In the data rows, the value 128 means zero.
Some points, one per row:
array([147, 177, 132, 188, 155,  45, 195, 148, 177, 139,  58,  68,  80,
       180, 138, 133])
array([162, 120, 148, 130,  96, 117, 111, 151,  86, 107, 121, 154, 131,
        89, 128, 115])
array([135, 116, 119, 130, 141,  71, 138, 138,  82, 163,  65, 153, 116,
       140, 138, 151])
array([183, 164, 156, 155, 141, 162, 160, 245, 124,  96, 182, 117, 107,
       137, 127, 140])
array([135, 118, 119, 122, 141,  91, 147, 170, 141, 155,  97, 148,  74,
       142, 132, 110])
array([107, 136, 121, 130, 107, 113, 137, 102, 126, 122, 141, 128, 128,
       122,  96, 133])
array([106,  83,  69,  85,  97,  45, 159,  15, 151, 205, 108, 150, 193,
       115, 138, 154])
array([105,  62,   0, 111, 171,  50, 179,  55,  88, 255,  83, 142, 204,
       193, 151, 127])
array([119, 143, 139, 132, 131, 165, 126, 180, 123,  72, 140, 131, 152,
       153, 143, 100])
array([162, 126, 117, 123,  81,  70, 120, 135, 103, 141,  95, 148, 117,
       142, 108, 136])
array([187, 121, 145, 106, 142,  74, 177, 151, 102, 109,  77, 145, 129,
       199, 124,  73])
array([209, 203, 185, 130, 143, 125, 104, 234, 108,  73, 163,  69,  65,
       141, 142, 144])
array([153, 182, 199, 206, 129, 203,  81, 255, 188,  11, 161,  81,  87,
        99, 138, 161])
array([167, 181,  99, 100, 193,  42, 145, 139, 133, 168, 102, 103, 107,
       135, 112, 123])
array([113, 104,  57,  67,  98,  23, 163,  15, 139, 194,  93, 194, 171,
       134, 155,  91])
array([ 76, 153, 174, 103, 130, 230,  72, 125, 119,  64, 229, 136, 201,
        48, 138, 113])
array([121, 107,  54,  96, 128,  26, 142,  90, 108, 245,  66, 133, 190,
       184, 136,  82])
array([ 94, 135, 154, 140, 109, 214, 115, 145, 162,  76, 174, 140, 171,
        58, 138, 139])
array([122, 144, 186, 136,  82, 202,  90, 147, 154,  58, 133, 131,  76,
       102, 109, 139])
array([151, 171, 161, 122, 139, 140, 123, 131,  99, 100, 179,  96, 130,
       138,  97, 164])
array([112, 100, 126, 118, 159,  81, 157, 123, 132, 189, 100, 145, 148,
        87, 159, 120])
array([ 99, 124, 106, 101, 145, 110, 131, 103, 113, 129, 127, 130, 142,
        61, 170, 134])
array([ 73, 111, 176, 137, 119, 131, 110, 162, 174,  42, 148, 121, 140,
       102, 113, 106])
array([125, 172, 214, 123, 128, 211,  99, 188, 125,  49, 140,  71, 132,
        73, 134, 163])
array([157, 143,  84, 153, 104,  69, 135, 110, 100, 174, 127,  92, 124,
       152, 137, 170])
array([106, 142, 106, 108, 122, 157, 117, 136, 138, 139, 144, 102, 117,
       117, 145, 156])
array([ 73, 136, 115, 115, 148, 123,  80, 107, 151, 131,  98, 165, 147,
       140, 158,  99])
array([138, 137, 149, 167, 101, 112, 213, 143, 134, 138, 129, 120, 114,
       174, 117, 138])
array([124, 121, 121, 130, 139, 110, 110, 144, 119, 122,  97, 118, 136,
       135, 135, 131])
array([150,  99, 103, 137, 147,  73, 156, 117, 117, 176, 101, 119,  77,
       189, 143,  94])
array([ 87,  72,  47, 107, 122,  75, 190,   0,  91, 255,  97, 182, 210,
       193, 118, 128])
array([148, 147, 121, 149, 110, 128, 146, 151, 133, 104, 141,  91,  86,
       127, 125, 166])
array([ 97,  23,  37,  94, 100,  75, 193,   0,  84, 230,  70, 170, 123,
       159,  80,  96])
array([129,  52,  66,  38, 104,  43, 149, 112,  87, 187,  68, 174, 114,
       165, 143,  76])
array([ 81, 166, 162, 117, 100, 235,  93, 182, 151,  51, 188, 117, 127,
        80, 108, 147])
array([148, 171, 166, 137, 114, 172,  96, 153, 146,  29, 209, 100, 136,
        70, 119,  81])
array([129, 168, 158, 111, 128, 138,  61, 164,  55,  99, 181,  93, 104,
       143, 126, 179])
array([115, 159, 174, 119, 119, 163, 130, 157,  99,  83, 145, 133, 119,
       106, 179, 102])
array([121, 127, 160, 117, 130, 134, 141, 132, 100,  75, 132, 184, 140,
       125, 148,  99])
array([120,  92,  91, 138, 104, 127, 170, 110, 186, 160,  69, 144, 108,
       124, 111, 102])
array([115, 154, 141, 128, 101, 144, 107, 151, 190,  71, 181,  96, 124,
        88,  71, 109])
array([202, 150, 116, 144, 156,  86, 136, 148, 105, 210,  76, 108, 105,
       144, 141, 136])
array([130, 148, 166, 113,  97, 124, 138, 138, 108,  95, 115, 100, 117,
       114, 144,  95])
array([125, 137, 161, 140,  98, 174, 120, 103, 119,  56, 183, 120, 117,
       119, 134, 136])
array([192, 229, 186, 149, 165, 107,  52, 227, 100, 111, 126,  67,  65,
       137, 124, 167])
array([135, 180, 198, 158, 154, 220,  58, 227, 155,  39, 168,  87,  93,
        87, 154, 171])
array([100, 159, 198, 109, 122, 223, 112, 165, 180,  22, 211, 114, 154,
        30, 151, 124])
24 more points follow, each with its number after it:
array([ 82,  25,  29, 143, 129, 102, 193,  45, 109, 255,  85, 176, 177,
       168, 136, 108]) 0
array([117,  99,  99,  84,  80,  72, 153,   0, 135, 234, 138, 132, 166,
       157, 100, 154]) 1
array([130, 158, 115, 147, 163,  62, 120, 148, 148, 143,  69,  96, 112,
       145, 133, 131]) 2
array([122, 105, 143, 156,  99, 120, 128, 134, 126, 117, 148, 106, 148,
       157, 141, 129]) 3
array([161, 145, 132, 185, 142, 180,  75, 110, 137,  92, 146, 140, 163,
        93, 104, 139]) 4
array([140, 111, 182, 164, 129, 189,  62, 186, 160,  71, 133, 134, 129,
        72,  92, 150]) 5
array([140, 141, 118, 123, 166, 114, 136, 153, 110, 158,  96, 130, 135,
       138, 137, 159]) 6
array([121,  93, 103, 115, 115, 141, 137,  84, 109, 173, 115, 110, 161,
       122, 135, 140]) 7
array([167, 178, 140, 151, 157, 101, 131, 217, 114,  79, 111,  81, 124,
       153, 132, 133]) 8
array([120, 119, 162,  79, 125, 167, 125, 125, 124,  90, 147, 172, 152,
       127, 100, 122]) 9
array([154, 164, 159, 145, 147,  93, 128, 134,  89, 168,  92, 135,  76,
       171, 135, 163]) 10
array([101, 125, 145, 136, 104, 171, 133, 136, 117,  80, 139, 166, 152,
       104,  99, 107]) 11
array([118, 156, 152, 113,  92, 168,  95, 104, 118,  24, 181, 102, 162,
        66, 131, 123]) 12
array([127, 145, 164, 140, 116, 167,  82, 155, 156,  43, 176, 108, 124,
        97, 105, 134]) 13
array([ 92,  83,  67,  75,  63,  81, 197,   0,  98, 224, 102, 152, 170,
       154, 125, 161]) 14
array([155, 169,  90,  97,  89, 111, 164, 109, 128, 151, 118,  70,  91,
       175, 134, 133]) 15
array([165,  83, 136, 103,  95,  61, 171, 153, 134, 126,  71, 142, 110,
       171, 150, 123]) 16
array([ 97,  69,  39, 108, 121,  73, 144,   0, 107, 224, 106, 160, 142,
       135, 100, 106]) 17
array([137, 145,  83, 155, 130,  91, 120, 168, 101, 191, 105, 155, 133,
       138, 186, 165]) 18
array([109, 135, 147, 117, 107, 156, 100, 141, 131, 108, 166, 146, 141,
       150, 126, 138]) 19
array([131, 133, 112, 146, 155,  80,  98, 108, 125, 170, 123, 100, 108,
       155, 131, 139]) 20
array([138, 158, 105, 111,  99, 135, 156,  69, 109, 126, 108, 160, 161,
       121, 125,  93]) 21
array([ 63,  29,  70, 114, 129, 106, 150,  59, 124, 247,  51, 147, 197,
       152,  97, 124]) 22
array([119, 106, 183, 113,  91, 112, 124, 143, 161,  49, 144, 128, 112,
       128, 119,  90]) 23
Which three of these numbered points are nearest to each point below, looking only along the 5 directions in which the first points spread most? Their numbers follow each, nearest first.
array([130, 161, 157, 168, 145, 144, 102, 212, 120, 126,  94, 150,  55,
       119, 112, 143]) > 8 10 3
array([158, 205, 156, 157, 170, 141,  66, 195,  88, 107, 111,  94,  70,
       126, 171, 162]) > 8 10 6
array([146, 151, 173, 109, 102, 144, 154, 146,  85, 108, 178, 172, 144,
       119, 155,  90]) > 9 19 11
array([139, 198, 169, 124, 122, 121, 132, 188, 143,  79, 120,  86,  78,
       138, 139, 131]) > 8 5 13
array([145, 125, 126, 160, 165,  31, 140,  82, 173, 182,  57,  97, 106,
       131, 124,  92]) > 2 20 18
array([ 97, 105, 120, 131,  64, 146, 164,  61, 148, 163, 123, 181, 156,
       142, 140,  52]) > 21 7 11
array([ 71,  72,  61, 104, 121, 103, 152,  42, 150, 190,  96, 195, 192,
       143, 110, 140]) > 22 17 0
array([125,  86, 125, 111, 101, 120, 166, 101, 140, 127, 145, 185, 137,
       175,  92,  98]) > 21 3 7
array([ 92,  38,  87, 113, 149,  57, 169,  90, 154, 212, 103, 144, 165,
       122, 119,  99]) > 22 0 17
array([101, 133, 195, 132, 121, 209, 114, 141, 113,  49, 180, 165, 159,
        67, 125, 159]) > 12 13 5
array([106,  92, 112,  96, 104, 137, 216,  61, 154, 147, 124, 172, 168,
       101, 132,  69]) > 21 7 22
array([184, 174, 174, 186, 168, 105,  97, 183, 104,  97,  95,  94, 100,
       134, 106, 189]) > 8 10 6
array([123, 126, 213,  99, 101, 183, 133, 173, 149,  65, 148, 129,  83,
       106,  96,  77]) > 23 5 13
array([169, 169,  84, 137, 150,  94, 147, 114, 157, 184, 115, 103,  76,
       157, 130, 175]) > 20 15 2
array([ 87,  64,  46,  86, 150,  52, 186,   0,  93, 255, 102, 183, 217,
       159, 127,  58]) > 0 17 22
array([125, 157, 151, 164, 117, 181,  85, 151, 130,  56, 163, 118, 124,
       133, 121, 142]) > 13 5 4
array([123, 120, 107, 142, 145, 154, 168, 116, 106, 152, 128, 179, 152,
       123, 128, 119]) > 21 7 3
array([136, 156, 135, 129, 118,  68, 137, 159, 101, 165, 130,  96,  75,
       171, 139, 119]) > 10 15 6
array([131, 113, 119, 140, 155, 117, 156, 129, 200, 146,  39, 126,  99,
       116, 135, 131]) > 2 16 6
array([136, 129, 125, 134, 166,  95, 175, 123, 155, 140,  78, 152,  54,
       145,  80, 101]) > 16 2 15
array([159, 119,  98, 138, 103,  84, 163, 130, 103, 131,  75,  76,  95,
       198, 103, 161]) > 15 10 20
array([117, 174, 106, 127, 164, 128, 127, 145, 101, 136, 167, 110,  88,
       124, 155, 165]) > 6 20 3
array([152, 213, 143, 133, 170, 169, 104, 230,  99,  85, 138,  94,  64,
       100, 148, 134]) > 8 5 13
array([135, 149,  94,  99, 181,  79, 116, 139,  79, 198,  83, 130, 124,
       157, 161, 146]) > 18 6 20
array([143, 159, 173, 132, 116, 125, 131, 127, 140,  64, 127, 120,  72,
       132, 171, 101]) > 23 3 19
array([147, 189, 179, 148, 172, 128,  92, 203,  86, 129, 149, 111, 102,
       139, 150, 158]) > 8 10 6
array([115, 107,  79, 103, 112, 116, 131, 105, 146, 189, 127, 137, 161,
       152, 108, 164]) > 7 21 20
array([102,  65,  63,  90, 109,  97, 132,   0, 100, 243,  95, 150, 163,
       148, 113, 108]) > 17 14 22
array([117, 130, 192, 124,  91, 208,  68, 170, 116,  74, 200, 123, 159,
       139, 147, 102]) > 12 13 5
array([127, 100, 133, 103, 136,  65, 157, 114, 164, 198,  77, 122, 105,
       177, 135,  75]) > 16 2 18
array([135, 134, 109, 141, 125, 114,  98,  64, 125, 158, 122, 128, 138,
        87, 136, 146]) > 7 20 21
array([145, 122, 139, 153, 108, 209,  97, 145, 138,  62, 201, 120, 112,
       105, 118, 130]) > 13 12 5
array([120, 130, 110, 123, 127, 124, 171,  99, 164, 141,  89, 127,  96,
       166, 110, 131]) > 15 3 16
array([145, 171, 130, 155, 151,  80, 157,  88, 129, 195,  54, 114, 122,
       154, 134, 135]) > 20 2 18
array([121, 119,  81, 126, 142, 125, 163,  82, 121, 196, 116, 129, 194,
       145, 145, 137]) > 7 20 21
array([128, 113,  89, 117, 152,  52, 152, 112, 120, 170,  89, 141, 105,
       156, 146,  87]) > 16 18 20
array([127, 168, 160,  97, 181,  80, 177, 139, 108, 171,  40,  90,  64,
       161, 157, 136]) > 2 10 18
array([135, 147, 150, 157, 110, 183, 106, 199, 132,  36, 207, 120,  95,
        87, 113, 190]) > 13 5 12
array([149, 160, 161, 108, 103, 197, 133, 160, 155,  45, 198,  84, 141,
       110, 130, 148]) > 13 5 12
array([213, 210, 162, 114, 161, 180,  87, 249, 141,  64, 133,  66,  75,
       126, 157, 205]) > 8 5 13
array([116,  92,  83, 144, 157, 103,  89,  71, 144, 153, 108, 105, 175,
       146, 117, 151]) > 7 20 18
array([118, 162, 157, 100, 147, 131, 117, 161,  96, 157, 101, 125, 106,
       172, 141, 115]) > 6 10 18
array([128,  92, 129, 131, 126, 113, 124, 116, 110, 140, 130, 147, 134,
       130, 114, 115]) > 21 3 7
array([105, 138, 114, 140, 122,  54, 184, 121, 161, 150,  97, 109, 119,
       191, 185, 134]) > 2 20 15
array([127, 108,  96, 145, 145,  81, 126, 124, 136, 164,  82, 133, 106,
       142, 132, 111]) > 2 6 20
array([ 77, 152, 152, 132, 145, 195, 110,  97, 150, 112, 168, 133, 122,
        78,  94, 175]) > 4 12 19
array([156, 171,  99, 116, 139,  83,  88, 120,  97, 174, 118,  95, 124,
       164, 162, 116]) > 18 6 20
array([173, 149,  88, 145, 151,  89, 153,  91, 128, 130, 111,  72, 121,
       188, 169, 141]) > 20 15 10
array([138, 165, 126, 117, 138, 187, 120, 165,  77,  92, 165, 115, 159,
       181, 119, 149]) > 19 4 3
array([ 91,  93, 159, 160, 147, 204,  80, 196, 135,  59, 174,  94, 127,
        98,  88, 165]) > 13 5 4
array([192, 185, 225, 147, 143, 162, 103, 191, 122,  85, 128,  68,  77,
       117, 145, 143]) > 8 5 13
array([153, 132,  91, 104, 157,  69, 134, 101,  94, 185, 124,  91,  90,
       169, 174, 108]) > 18 20 6
array([147, 146, 163, 139, 115,  97, 157, 115, 166,  80, 101, 146, 114,
       139, 143,  99]) > 23 3 16
array([141, 121, 157, 104, 107, 147, 110, 116, 143, 113, 132, 162, 114,
        93, 102, 168]) > 19 3 11
array([167, 233, 154, 187, 115, 146,  64, 225, 113,  68, 132,  78, 103,
       133, 124, 199]) > 8 5 13
array([108, 112, 174, 173,  85, 220, 119, 124, 101,  97, 206, 124, 177,
        87,  66, 192]) > 12 4 13
